Each path below is one point turned by a fixed rotation once a step. After each direction that follows a path, write how fast that rotation turns it, in degrees a step (0 if it stays still).
Each turn is a multiple of 5 degrees from 10 to 175, or 0.
Each row of a path follows its step; steps can be skipped.

step 0: [ 10 -25  -8  -6   2  -1  15  35 -26 -15 -18   6   1   3  10   7  -8  -2
   4 -12  25   7  -7 -11  -3 -16   1   9]
step 1: [ -9   2 -17  -8  15  22   6  12 -22   5   8  -7   9 -26  -6  -7  -6   2
  -5  -7  17  16 -22  10 -27 -19  -5  -9]
step 3: [  1 -13  -7   2 -18  -1 -10  -2  14 -15  12  -2  -7  18  -8 -11 -39  -1
   4  -9  10   6   9  13  27 -14  -2  20]
step 4: [ 12  -6 -18   9   8 -14 -17   0  -6   5 -12 -24 -22 -12  -5  -1 -36  -2
   0   9  -8  16  -6   0  13 -14  19  -7]
step 5: [ 13  -1 -15  -9  20  -6 -15  -9   2  24  -7  -3  -7 -30  13  10   3  10
 -15  14   3 -22 -13   9   7  -3  22  18]
step 6: [ -5   3 -11 -14   4   1  -8 -29 -13 -12   4   4  17   3  15  -2  11 -16
  -8   8  13 -29 -10  -4  22 -12  -3  26]
step 7: [  9  14  -5  15 -10 -17  12 -22 -17 -20   1  -6   6  21   7 -17  -4 -19
   4  -9  -5  -5 -33  -8  -1 -17   7  -5]
step 8: [ 26   9   4   6   0  -8  16  27  10 -10 -15  12  14   0  15  -3 -15  -2
   0  -9 -13  -4 -30  11 -14  -1  24   0]
step 9: [  4   0  -4 -12   8  22   2  30   4   1 -13   9  45  -6  10  -4 -13   5
 -18  10   4  10  -3 -10   6  -8  -1  10]
step 10: [  2  -6 -13   4 -12   6   0 -12 -24  21   8   6  21   4  -2 -18  -7  26
 -15   0  15  25  -9 -18  -2 -11 -18   6]
Speeds:
[  2   5  -5   0  11   6   7   9   1  -5  -3  -6   0 -15  -1   2   3   2
  -6   4  -2   1  -1   8   2   8   2  -2] | 95
[ -1   1  -9 -10  -8   5  -5   5   3   5   5 -11 -12   0  -8   3   1   1
   2  -4   1  -1   4   6   2  -6  -1   1] | 35
[ -2   7   0   0  -6   4  14  11  -5   5  -1   3   6  -3  -3  -2  -2   4
   7  -7  -3  -5  -1 -10  -1  -5  -4   2] | 40
[  2   0   2  -2   6  15   0   3  -4  -1   0  -2  -4   7  -2  -7  -4 -12
   1   2   8   2   2  -9   7   7   0   5] | 120
[ -6  -9  -7   5   0  -2   3   3   2 -12  -2  -7   7   4   2   2   6   1
  -3   0   1   3   7  -3  10  -7  -8   6] | 115
[ -3  -6   3  -1   2   3   6  -5  -1  -6   9  -9   5   3  -5  -3   2  -2
  11   6  -4  -5  -5   7 -11   0   2   7] | 70

step 0: [  3 -16  -8   5  24  -6  19  22  -1 -18 -22  14  -7  -7  10  -7  20  17
 -19 -46  14   3   8   6 -19   8  -5   2]
step 1: [-16 -20 -26   6 -15  22  -9  -4 -22  -1  10   3 -14  27  -3  31  -4   5
  22   7  10  20  -8  15 -15  19  18  -7]
step 2: [ 15  28  14   5 -22  15 -29 -14  13  -8 -17 -16  16  -5  18  -7  -8  13
  23  25 -12 -14 -15  -7  20  -1   7 -10]
step 3: [ -5  15  15  -9  34  -7   0  -6  18 -20   5  -9   3 -32  -1 -16  -2   2
 -15 -18   9   9   5  28   3 -18 -34   5]
step 4: [-17 -35   3 -13  -8 -12  17 -15   8  15  19  15  -4  17 -22  12  -8 -34
  -5   3  -2  20  21  11  -9   6   1 -19]
step 5: [ 24  -3  -3   7 -22  -5  -8  14   7   6  -3   8  19   9  -2 -23  12  12
   3   2 -25 -17   9 -36  -9   8  35 -23]
step 6: [  2  23 -25  12  25   1 -13  31   0   0   7   3 -16 -17   2   2  27  32
   7 -16   4   2 -16   6 -14 -21 -14  13]
step 7: [-19  -6  -5   1 -11  17  19 -22   5  24 -10   9 -20  -3  11  49 -10  -8
   8  20  -3   9  -9  20   4   1 -21   6]
step 8: [ 19  -8  31  -9 -14  22  13 -15 -11 -15 -15  -7  31 -24   7  -9 -20  10
  -7  13 -14 -16  22  -7   4  17  14  -2]
step 9: [ -4  -4  15 -13  18  -9 -25  16 -22 -14  25   2   7 -10 -24 -26  11   5
  11 -20  18  13  14  13   1 -24   7  18]
Speeds:
[  1  -4   8  -2   2   2   0  -5  -6   1   0   1   8  -9  -2  -6   0 -11
  -9   6   6   6  -1  -1   4 -11   0  -8] | 70
[  0 -10  -3  -1   1  -2  10   1   5  -7  -3  -3   2   0   9  10   2  -6
 -11  -3  -8   2   1   8   3   0  -2   2] | 100
[ 9 -2 -4 -6 13  0 -5 -2  0 -3 -1 -4  1 -3 -4 -1  0 13 -8 -5  1 10  2 -7
  3  2 -4  4] | 125
[  1   7   1   3  -1   1   6  -2  -5   2  -6  -9   8  -4   3 -14  12   0
   0  -5  -7   1  -1   3  -5   7  -3   1] | 125
[ -6  -1   4  -2   1  -4   0  -1   2  -2   4 -10   1  -2   2  -6  -8   1
   8   4  -2   1  17   4  11   0  -5   4] | 65
[-6 -9 -3  1 11  0 -3 12  0  9 -5 -5  2  4  8  1  4 -1  3  3  2 -4  3 -7
 -5 -1 -2 -9] | 65
[ -7  -6   7  -3  -2 -11   3  -3   3  -3 -10   3   0   1  -3   0   5   5
   7   9  -5   8  -9  -7   3   1   0   2] | 130

step 0: [ 10  30 -19  -6  -9  -3   4  17  -8   1  15 -13  -5   1  15  -6  12  -4
  14 -12 -12 -11  28   0 -17  14   4 -28]
step 1: [-13 -13   0  -4   2 -15  -1  -2  32 -35 -18  23  14 -10 -11 -16   4 -16
  10  -3  -7   0  -5   8  -1  -4 -15  17]
step 2: [  6   0   9  -4 -11  10  19  10  -5  24  11   8 -16   1 -23  25 -21  17
  16   7  27  -2 -18  -1  14  -2  -8  -2]
step 3: [ 11   1   0   7 -18  -5  -2   6 -17   4  24 -30   3 -16  -3 -23  33   4
  -6   3 -27  12  14  -4  -2  -5  -1  -3]
step 4: [ 15  -1  -6 -18 -11  -6   9  -5  19 -29  -3  31   7  19  15  -6 -15 -18
   8  -3  -3 -11  11 -19 -14   2  14  11]
step 5: [-15   3  -3  16  15   7   2   8  -1  23   1  30 -11  -4 -28   7  14   3
  14   3  24   0   4  20 -11   5 -24   3]
step 6: [ 11   9  19  -1 -15  -9  14  23  17  -4   6 -40   0  -4 -16  -9 -11  10
  -9   0 -18  -4   6  -1   8  -8  -9 -24]
step 7: [ 17 -13 -13 -18 -16 -16  -1   4 -19 -23   4  12  23 -21  14  -6   0 -11
  12  12  14   8  -1 -10   3   9   5  28]
step 8: [-16  -4  -8   2  -3  22  12 -10  12  13  17  22 -31   7  -4   3  15   2
  36 -13  -6 -15   4  -1  -7   2   5 -11]
step 10: [ 38   2   4 -27   7 -15  25  18  -8   5   5   2  -3 -20  10  16 -11  -9
  -6   8  19 -10  13 -12 -11  -3   4   7]
Speeds:
[  1  -8  -6 -10   2  -6  -4 -10  11   2   5   7   3  -5   3   1   2   1
  -4  -3   4 -11   0  -2   1   2  -4   5] | 115
[ 5  7  1 -7 -6  8  3 -1 10  2  4 -6 -5  4  1  1 -6 -7  0  0  6 -3 -9  0
 -6  5  8 -8] | 175
[11 -2 -9  6  9  6  2  2 -1  7  1 -4  1 -1  2 11  6 -1  9 -1  1  1 -1 -2
 -2  9 -6  1] | 135
[  5   7  -3  -3  -5   4  -4   6  -2   6   0  -8   6   6   7  -7   2   6
  -1  -4   0  -8  -3   1  -1 -11 -11   3] | 115
[  8  -1   2   2  -3   6   2 -10  -3   5   6   8  -5   9  -1   0   7   0
  -7   1  -8   5  -2  -8  -5  -6   5   7] | 70
[ -7  -5  -3  -3  -4  -2  -3  -2  -2   3   5   1   6  13   8  -2   3 -13
   9  -8   0   4   9   4   2   2   3  -1] | 95

step 0: [ -2   5  -3  19  -2   7  -7   3   5   1   4  16  24 -16  22 -12  11  15
 -27  17   0  21  14  20 -24 -21   6  -5]
step 1: [  6 -12 -19 -10  -5  10 -19  -1  -1 -11  27  18  22  -7 -13 -11  -8  15
 -22  25 -13   8  14  16  13   4  -4 -21]
step 2: [  8  -4  -3 -14 -15 -22 -23  -2   9 -16  12  20  -8  24 -18  -4   5  -9
  -3  16   1  15 -10  35   4  -6 -17  -3]
step 3: [  4 -15  10   5 -12 -12  13 -17   6   1   5  11 -25  -5 -15  -2  16   8
 -22 -10   5  20  13  28 -13 -28 -19   3]
step 4: [  1  -6  -4  -2  -9   8   1   5  -4   1  19  -5 -23 -19  -6  -1   5   5
 -28   6  23  31  20  -7 -17   5  -6 -31]
step 5: [ -6   9  -5  -7 -19   1 -12  14  15  -8  34 -21   0  -5  16 -29  12   6
   7  22  13  18  -3   8  -4  -1 -18 -16]
step 6: [ 12   9  -4  -8 -19 -15   5 -14   2  -2  42  -2  -6  -4 -12 -27   3  22
   1  10   5  -6   8  15   9   1  -7  30]
step 8: [ -9 -15  -1  19 -10  -6 -10  11  -1   1  -1   5  24 -21  15  -4  18   3
 -22  26  12  26  17   0 -10 -21 -10  14]
step 9: [-10  -3 -15 -12  -8   7 -15  -6 -14   7  25  11  34  -2  -9 -19  13  -1
 -26  10   5  18  18  13  19   8   0  -6]
step 10: [  3   5  -4 -38   2 -17   2   2  -2 -12  16  29   5  19  -4 -10   7   0
  -1  17   8  22  -8  35   3  -6   3  -4]
Speeds:
[-10  -1  -9  -5   4 -10   4   6  -3   3  -3  -1   4  -8   5  -4   5  -3
  -4   3   8 -10   2   0   4   2   5   8] | 35
[ -1   0   2  -2  -5   2  13   5  -4  -9  -6   0   5  -5   4  -1   2   8
   6   0  -5  -4   4   4   3 -10 -12   0] | 140
[ 2  2 -7 -5 12  7  4 -4 -2 -6  2  3 -8 -2 -2  4 -1  7  2 -1  1  4 13  0
 10  0  9 -2] | 125
[ 8  0  9 -2 -4  5 -3  1 -1  5  3 -1 11  6  5  9  6  6  3  6  6 -2  6 -4
  0  1  6 10] | 40
[ -7  -8  -5   3  -8  -4 -10   2   1  -5  -5   1  -1   1  -7  10   5  -1
  -2   0 -11   4   5  -2   7   0  -1   8] | 60
[ -5   4  -5   8  -6  -1   3   5  -3   8  -3  -7   8   0   0  -2   4   0
   1  -1  -2   9   9  -4  -3  -3   8 -13] | 85
[ -5   0   1   3   6   5  -6   2   5   0   4  -5   4   1   4   2  -9  -5
  -6  10   3  -4   7  -7   7  -2 -12  -6] | 95

step 0: [ 21   4  20   5 -26  -1 -21  20   1   3 -31   1   1  14  -4   7   2  -7
  17   5 -17  -5  -1  -4 -15  10   8   2]
step 1: [  2  -1  21  20 -20 -11   5  -3  -1 -15   6  21   0  -1 -25  -9 -17   6
  14 -18  -5 -13  16  -4   9  14  14 -11]
step 2: [ 14 -13   2   7 -17  -5  -8  14  17   3 -32  12  15  -6  -4   4   4  -8
   5 -22   2 -18  -1  -8   0 -26  15  -4]
step 3: [-23   3  -6  15  -2 -12  16  15   9 -27   0  13  21   8 -10  -6 -19  10
  -1  -8  17  -2  -1  -6  15  -8  18  -7]
step 4: [  9  -8 -10  18 -12  -8  11  -5   0  -7 -21 -14  16   2   2  12   5   4
   1  10   7  -9 -32  -3   4 -36   1  -3]
step 5: [-21   9 -12  26 -10  -3   1  13  -9 -13  -2  -8  11   8 -11   0 -10   3
   5  40  19   1   1   2   3   6   9  10]
step 7: [-17 -11  -3  13 -16  -4 -12  12  10  -7 -25  15 -12  -6   1 -15  -2  -8
  -1  28   6  13  20  -8 -10  17  -2   8]
step 8: [ -9 -18  22  -2 -20 -10  20 -21   8  -6 -17  10  -8 -21   0   7 -10  16
  -5   1 -19  10  -1 -21  -5   2  -1 -10]
step 9: [ 14   2  -2  -1   7   3   8  16  31  -5 -29  21 -10  -4  -9 -11   0  -3
   9  25 -17   9   1 -12   1  -4  16  -1]
step 10: [ -6  16  13   9  -2 -10  29  -1  19  -5   2  -3   6 -18 -13  22  -8  20
   9  -6 -22  -3  -7  -4   3   6  22   6]
Speeds:
[  6  -1   1   2   5 -11   4  13   5   1   7  -7   1  -1   0   4  -1   6
  -6   0   9  -5   1   1   8  -9  -3   3] | 45
[  2   6   3  -3   4  -4  -6   7   1   4  -5   7  -2   4   3   3   0 -12
   4   6   8   8   3   2  -9  -9   5   6] | 160
[-10   0  -1   0   4   4   9   1   8   5   1   1 -10 -16   2  -1   3   3
  -1  10  -5   5  -2   3  -2  -3  -1   4] | 20
[ -5  -8  -4  -9   7   1   0  -1   6  -6  -6   8  -1   1   4   8  -2  -2
  -8  -1   2   5  -1  -5  10  -3   3 -11] | 65
[  2   0  -9  -4  -3   9   4  16  -1  -1  -3   4  -5   5  -6 -10   2  -4
  -3   5   1  -5  -2  -2   0   4  -6  -3] | 170
[  1   3   2   1   0  -3  -8  -1 -11   3  -8   5 -13   3  -1   0   2  12
 -11   0  -3   2   1  -2   5   0   2   7] | 45

step 0: [-10 -12 -15 -16   4   6 -12  12   6  10  11   0  48  -2   2  16   2  -2
  35  -6   5  10  26 -10  30  22  14  -5]
step 1: [  0 -27  -1   3   3  -8  -6 -19  -2   9   9 -11  15  17  16  -5   8 -29
  17   4   2  25  47   6  13  22  -6 -24]
step 3: [ -7 -12  25   8   5 -27   8   7   9   3   8  -3  16 -22  21  28  -7  -3
  25  -5 -19  29  28 -18  19 -12  -1  17]
step 4: [  4  -8   3   4   0 -41   1   7   3   2   7   5  10 -19  10   0  -9  -8
  -9  17 -15  37  27  -3   6 -24   2 -42]
step 5: [  5  -3 -21  -9   7 -31  11   1  -4  -2   6  -1  10 -13 -12   7   4   5
   9  19  11  23  24  14   8 -41  43   3]
step 6: [ 22 -10  -8 -28  -5 -27  -5 -14  -8   1  18 -22  11 -26  19  26  -5  -5
 -13  12  12  19  17  14  15 -12   3  27]
step 7: [ -9  -7 -11 -14   6 -26 -13 -11 -16  20  14 -11   6 -16  17  -4  11  14
 -26 -16  14  16  14  28  13 -34 -22 -13]
step 8: [-14   0  -1  -6   2 -19  11 -22  -2  26   1 -18   0   7  18  16  18  12
  -2 -21   3  13   7  12 -31 -46  14  16]
step 9: [ 25  -7  15 -32  -9 -36  15  -2   6  11 -18 -26  -7  -8  29   0   2  21
 -20  -8 -13  -2   3  -5 -24 -17  -4  10]
step 10: [ 16  21   1 -16  14 -21   3   7  16  33 -31  -4  25 -11  -7  -5   5  34
 -20  -2  -5  -5  -6  13   1 -30 -11  -7]
Speeds:
[  4  -1  10   2   0   0   5   3   1  -2  -2   2   3  -7  -4   5   1   7
  -3   4   3  -3  -1   8  11   3 -11  12] | 100
[ 5  7 -3  0  7 -3  6  8  7  2 -5  3  1 -7 -3  4 -7 -1 -5 12  0  1 -6 -4
  2  1 11 -7] | 60
[-1 -7 -7  3 17  8  3 -2 -4  2  2 -9 -4  1  9  1  0 -3  0  3  9  1 -5  3
  6  2 -3  1] | 65
[ -3   2   4   6  -2  12  -8   1   0  -7   5   0 -12   2  -6  -2  -4  -4
  -3   3  -7  -8 -10   1   2   0   2   1] | 0

step 0: [-20  -6   4  14  -4  -3 -12  -5  -1  11 -35 -12   7  15   6   6   4   5
  24   5   5  -6 -14   4   7  -1   1  20]
step 2: [ -6  11   9 -30  -5   7  22 -17  -3  -2   8  -7   0 -22  -9  -8 -11  -7
  11  16  -7  12  17  -3 -14  -5  -1  10]
step 3: [ -4  17  -4  10  10  -2  -3  -9   7  21  -7  18 -13  -3  14   9   3 -12
  12   0   8 -16 -29   5  -2  17  11  12]
step 4: [ -4 -22  11   3  25 -13   8  21  -6 -15   9  -1 -12   0  -8   0  12 -11
  -6 -17  -9  -2   6  -4  25  -4   6 -14]
step 5: [ 27 -17   1 -22 -13  12  14 -18   9  -4   0   8  29  -1  10  -7  -9   0
  18  -4   2   6  11   0   0  -3   3  -1]
step 6: [-17  17  -4   6 -18 -11 -13  -6  -3  -5 -10  28   8   3  -8  -6   0   8
  -5  15  10  -9 -29  -4  16   5  -8   2]
step 7: [ -8 -28  12   3  16   1  -7  24  -8   5  -6  -3  -9  -5   3  16   7  -1
 -11  17   8  -9  21  -7  -8  -1 -20 -12]
step 8: [  7 -16   8  -2 -21   6   8 -27  15  -8  22 -28  -5   5   3   4 -10  -4
  11  -4  -4  -4  -6  -2  -8  -3 -10  17]
step 9: [-17  27 -15   3 -10  -1 -10  -3   9  -7 -14   2  -2   2  -5   8  28 -16
   9   8  12  14   3  -2  15  13  12  12]
step 10: [ -4   0   4 -16   7 -11   7  21  -1   9  11  21 -11   8  16   9  -1 -17
 -18   1 -25 -10  18   4  -9  -9  -1  -8]
Speeds:
[ -5  -4   6   9   7  -9   3   3   6   9   6  -1   3  10  -3  -3   2   0
   1   1  -3  -7   8   1  -1  -3  -2 -11] | 115
[ 10   2   9  -2   2  -6  -4  -6  -1  -2   2  -2   4  -1   0   8  -9  -6
   6   3  -2   7  -1  -5  -7 -12   0  -3] | 125
[ -3  -5   4   8 -11   2  14   3   0  -4  -4   5  -4  -9   0   8  -3   2
  -2  -6  -2   2   6   3  -6  -3   3  -5] | 125
[ -5  -2   2   1   8   3   2   1  -2  -2 -13  -4   0  -3  -7  -3   2   2
   9  10   5   8  11  -3   4   0   7   1] | 160
[ -5 -10  -7   0   7  10   6  -6   6  -8   4  -4   5   3   0  -5   3  -3
  -6  -1   1   5  -6  -6  -7  -7   2  -3] | 110
[  4   0  -1   0  -1  -3   0   9  -2   4   0   3  -8  -6  -3  -5  12  -5
  -2  -3   2  12  -2  -6   2  -4 -11  -6] | 130
